Look-ups in named tables: a row name and a column name give one cell, copied from the table.

kov =
	tupus	lol	kariguv	dudavu	zanaken	mav	zuba	muzativ	fasekel
gep	-38207	-18467	-25024	-32057	-18235	-28979	-25310	-22587	-31597
lut	-18278	-26809	-44730	-24709	-29675	-31819	-14603	-38793	-38685
zapobe	61778	-46312	29167	-28439	-26581	-12587	851	-49427	-38565
zerap	-13676	-32973	-19260	-29050	-26172	-24641	-16456	-31045	-26705
dezaze	-24578	-28973	-32477	-19382	-26976	-29477	-28651	-36587	-33978
tavur	-90427	-16252	-71211	-28560	-26607	-35375	-37445	-13718	-14017

zanaken of zerap: -26172
muzativ of zerap: -31045
zanaken of gep: -18235
lol of gep: -18467
kariguv of tavur: -71211
mav of tavur: -35375
lol of zerap: -32973
fasekel of zerap: -26705
lol of dezaze: -28973
tupus of tavur: -90427
tupus of zapobe: 61778
lol of zapobe: -46312
dudavu of tavur: -28560
lol of lut: -26809
fasekel of zapobe: -38565
zuba of dezaze: -28651
mav of zerap: -24641
kariguv of dezaze: -32477
zuba of zerap: -16456
dudavu of zapobe: -28439
Which row has the largest tupus? zapobe

Table fuf
fields: zivug, kimobik, fov, vanikev, zata, miro, bes, rin, gaz, kazo
duv: [58, 54, 69, 62, 62, 70, 54, 33, 64, 57]
fosom: [59, 54, 68, 63, 61, 70, 54, 33, 64, 56]
lasafo: [76, 56, 56, 56, 41, 82, 52, 21, 60, 82]
nopo: [62, 57, 70, 53, 55, 70, 56, 27, 58, 68]
filasen: [47, 52, 60, 88, 59, 65, 52, 60, 79, 51]
tes: [53, 59, 74, 50, 55, 58, 59, 40, 56, 85]
dunimi: [55, 54, 71, 62, 65, 65, 55, 39, 65, 57]
govaka: [68, 53, 59, 75, 51, 83, 52, 31, 65, 53]
suk: [50, 60, 74, 49, 53, 54, 63, 48, 55, 96]
retud: [60, 55, 70, 58, 60, 70, 54, 30, 61, 59]
busumi: [49, 53, 70, 67, 69, 58, 54, 54, 80, 54]
benotod: [54, 55, 75, 57, 66, 63, 56, 36, 62, 59]
kagiv: [49, 53, 62, 80, 63, 62, 53, 58, 81, 53]
gosev: [54, 59, 76, 50, 57, 60, 59, 37, 57, 77]

benotod, miro => 63
fosom, bes => 54
duv, fov => 69
nopo, miro => 70
suk, zata => 53
dunimi, bes => 55
busumi, gaz => 80
busumi, kimobik => 53
filasen, fov => 60
nopo, vanikev => 53
tes, fov => 74
kagiv, fov => 62
busumi, bes => 54
busumi, kazo => 54
filasen, rin => 60
duv, zivug => 58
fosom, zata => 61
Which row has the largest gaz? kagiv

Table tadus
,ziv,nom
pokiga,-34633,35135
baf,-89922,-2948
zupuzit,14099,-5739
suz,-68325,72766
desog,-24439,39735
vog,-35729,53867
nututez,-3856,-58466
sak,29635,4981
nufev,6195,-50299
mez,-95939,-22282
nolubi,-62904,-60524
kotuvef,-71339,70612

suz, ziv: -68325
pokiga, ziv: -34633
vog, nom: 53867
nututez, ziv: -3856
nufev, nom: -50299
nolubi, nom: -60524
mez, ziv: -95939
desog, ziv: -24439

dod.tsv
	mikin	sav	vemin	mez	soz	maseb	tefos	gamis
defazip	148	-228	-425	44	-50	80	-484	32
dafeto	40	-93	-670	-10	-256	15	93	-6
sev	-468	0	39	35	103	-28	-128	59
vub	-336	284	445	-124	72	-135	631	5
gabife	-994	98	172	-104	28	-217	40	13
zize	-847	92	2	-210	-78	-266	151	-23
dutem	10	-128	-188	79	-5	76	-503	45
mokivap	-831	43	188	-26	97	-108	-46	41
geberi	-555	338	690	-43	208	-128	677	53
doz	-200	-41	-78	75	43	35	-303	61
vor	-144	193	110	-130	-107	-69	522	-32
zor	161	-219	-695	16	-146	44	-231	20
fuv	-545	29	-257	-257	-212	-222	139	-72
lol	-55	69	-329	-66	-246	-11	341	-35

What is the maseb of defazip in dod? 80
What is the tefos of gabife in dod? 40
What is the gamis of vub in dod? 5
What is the gamis of sev in dod? 59
What is the sav of dutem in dod? -128
What is the soz of dafeto in dod? -256
What is the maseb of dutem in dod? 76
What is the vemin of lol in dod? -329
What is the tefos of zor in dod? -231
What is the vemin of geberi in dod? 690
What is the gamis of gabife in dod? 13
What is the mez of fuv in dod? -257
What is the maseb of geberi in dod? -128
What is the tefos of fuv in dod? 139
What is the mikin of doz in dod? -200
What is the mez of gabife in dod? -104
What is the maseb of zize in dod? -266

Table teviro
         vemefus  vapof  taf  melukud  tosen  rapub  fekemud
bor           53     58   49       54     41     48       51
voledud       63     35    8       58     67     75       86
ges           38     57   82       41     38     33       25
fip           49     61   59       52     38     45       41
gokur         41     43   60       43     60     43       39
raz           60     43   20       62     54     67       74
nal           54     51   41       57     45     53       56
tutovi        54     56   50       54     43     47       48

bor, vapof => 58
voledud, taf => 8
tutovi, vapof => 56
voledud, tosen => 67
bor, tosen => 41
tutovi, taf => 50
gokur, fekemud => 39
bor, taf => 49
ges, rapub => 33
tutovi, tosen => 43
raz, vemefus => 60
nal, melukud => 57
raz, tosen => 54
tutovi, rapub => 47
Which row has the largest vemefus? voledud

Table ker
        pemese    gep  gofefo  nanat    ber  dumafu    tig
puge     63449  68779   64783  70955  66554   60041  63983
sirur    71847  68240   76158  70955  55326   60041  63983
balovo   53576  86077   37278  82435  66554   60041  66591
pevuko   50547  68779   82845  68617  66554   60041  44777
pemabe   71687  68779   63999  70955  66554   37183  63983
lakot     1276  84775   64783  70955  69903   60041  63983

nanat of balovo = 82435
gep of balovo = 86077
ber of lakot = 69903
gofefo of pevuko = 82845
tig of pevuko = 44777
pemese of pevuko = 50547
pemese of puge = 63449
Row with the largest ber: lakot

gov:
|  | sutavam | kes | zipe | rozezo | lile | vobapu | ketil | valesef | riv |
|---|---|---|---|---|---|---|---|---|---|
| nusup | 84.628 | -3.790 | 3.206 | -92.081 | -43.400 | 89.469 | -57.301 | -77.536 | -71.569 |
| rab | -21.947 | 20.396 | -5.379 | 11.248 | -16.136 | 22.559 | 17.375 | -13.907 | 3.870 |
| niz | -3.873 | 71.433 | 12.042 | 27.254 | 16.280 | -7.117 | -2.417 | -30.771 | 41.936 |

ketil of niz = -2.417
rozezo of nusup = -92.081
zipe of nusup = 3.206
rozezo of rab = 11.248
vobapu of niz = -7.117
ketil of rab = 17.375
kes of rab = 20.396
riv of rab = 3.870
valesef of nusup = -77.536
sutavam of niz = -3.873
vobapu of rab = 22.559
sutavam of nusup = 84.628
Which row has the largest ketil? rab

Table zari
columns: kesilif, dubebe, mov, nidub, dizoku, luz, lin, famisub
gamur: [185, 161, 86, 167, 142, 144, 121, 156]
zetu: [80, 171, 98, 170, 205, 115, 130, 73]
lebi: [132, 25, 139, 153, 58, 63, 57, 181]
kinuvov: [42, 110, 200, 104, 106, 80, 103, 107]
ruvem: [89, 186, 145, 130, 185, 191, 136, 96]
totude: [99, 209, 87, 138, 158, 245, 148, 223]

kinuvov, kesilif => 42
totude, famisub => 223
lebi, famisub => 181
totude, luz => 245
totude, dubebe => 209
lebi, dubebe => 25
kinuvov, dubebe => 110
ruvem, dizoku => 185
kinuvov, nidub => 104
gamur, kesilif => 185
kinuvov, lin => 103

sog
         lapuse   laf   muk
gutazes    49.5  13.1  53.1
nir        77.6  80.9   2.9
bavofuv    32.3  51.6  38.5
bego       34.5  13.2  51.2
dovef      75.9  48.7  50.7
gevob      79.2  68.1  26.9
dolev      73.1  54.7  45.8
petono     35.6  42.9  30.3
resi       46.8  54.1  30.1
lusimen    53.8  38.7  52.0
nepesem    80.2  68.3  15.6
kamev      33.2  25.4  82.2

What is the lapuse of resi in sog?
46.8
What is the lapuse of dovef in sog?
75.9
What is the laf of gutazes in sog?
13.1
What is the laf of petono in sog?
42.9
What is the lapuse of bavofuv in sog?
32.3
What is the lapuse of gutazes in sog?
49.5
What is the laf of nir in sog?
80.9
What is the muk of gutazes in sog?
53.1
What is the lapuse of petono in sog?
35.6
What is the lapuse of kamev in sog?
33.2
What is the muk of bego in sog?
51.2
What is the muk of kamev in sog?
82.2
What is the muk of nir in sog?
2.9
What is the muk of bavofuv in sog?
38.5
What is the lapuse of nir in sog?
77.6
What is the muk of petono in sog?
30.3
What is the muk of gevob in sog?
26.9

